In the data rows, the value 128 means zero.
Some points, one per row:
[114 117 137 111 111 133 116 124 115 129 140 108 126]
[103 120 135 104  88 120 128 135 142 170 129 106 122]
[122 127 126 126 123 130 142 102 164 122 137 119 147]
[120 135 125 124 126 124 127 122 135 144 117 150 122]
[146 146 116 145 180 150 122 144 116  92 132 165 117]
[131 119 147 143 121 129 135 160 109 143 129 124 124]
[109 122 128 114  93 112 136 106 163 126 141  83 139]
[110 132 124 121 137 118 114 152 105 163 118 132 106]
[150 134 119 153 151 137 131 114 137  87 132 180 148]
[ 90 124 142 116 104 101 113 165 135 214 114  87 102]
[135 111 117 123 131 119 146  98 145 104 139 124 146]
[133 140 144 156 135 108 101 169  93 159 106 153 115]
[127 138 138 148 111 128 127 126 137 135 142 121 133]
[158 133 109 151 160 149 122 129 128  90 128 166 131]
Then 10 other points, each followed by its number:
[134 134 134 155 142 143 128 120 118 109 130 163 125] 0
[114 133 130 110 103 145 140  87 154  95 161  75 149] 1
[124 125 150 111 116 124 137  68 173  90 160 129 164] 2
[100 120 127 113 104 111 121 175 117 201 102 100  92] 3
[106 116 133 118  86 119 135 142 123 173 109  92 101] 4
[174 137 128 141 168 148 134 135 108  94 119 169 137] 5
[ 94 130 119  78 113 123 127 140 167 164 142  82 123] 6
[121 130 127 105 131 127 146 103 147 116 143 119 135] 7
[129 136 147 134 122 117 120 184  96 190 101 113 112] 8
[139 129 119 144 138 101 128 171 102 160  97 153 112] 9
Which of these numbered points is nearest to each point below, ignoring the 2 directions in which the first points spread most? Its number follows each.
[154 120 125 155 158 115 142 187  79 148  99 177 100] > 9
[115 126 126 125 117 110 113 188 104 188  99 117  87] > 3
[174 122 134 182 162 133 133 153  99  86 123 182 130] > 8
[126 128 131 143 121 141 128  98 134  89 144 136 135] > 0
[151 136 129 145 140 136 144 144 100 126 109 175 119] > 4
[121 128 145 139 135 135 134 125 126 135 123 156 116] > 0
[105 133 145 112 107 139 122  93 140 121 145  94 143] > 1
[183 142 127 154 176 166 134  96 113  55 137 188 153] > 5
[116 114 120 124 110 104 113 198 112 181  94 125  88] > 3
[137 145 124 131 166 148 125 134 120  90 141 162 131] > 7
[ 97 118 145 122  96 104 130 148 130 194 104  96 102] > 4
[150 131 112 155 159 122 122 163 110 119 113 194 119] > 9
[119 124 113 112 119 128 131  94 165  90 151 109 138] > 7
[128 120 127 135 111 133 142  79 138  95 146 116 145] > 0
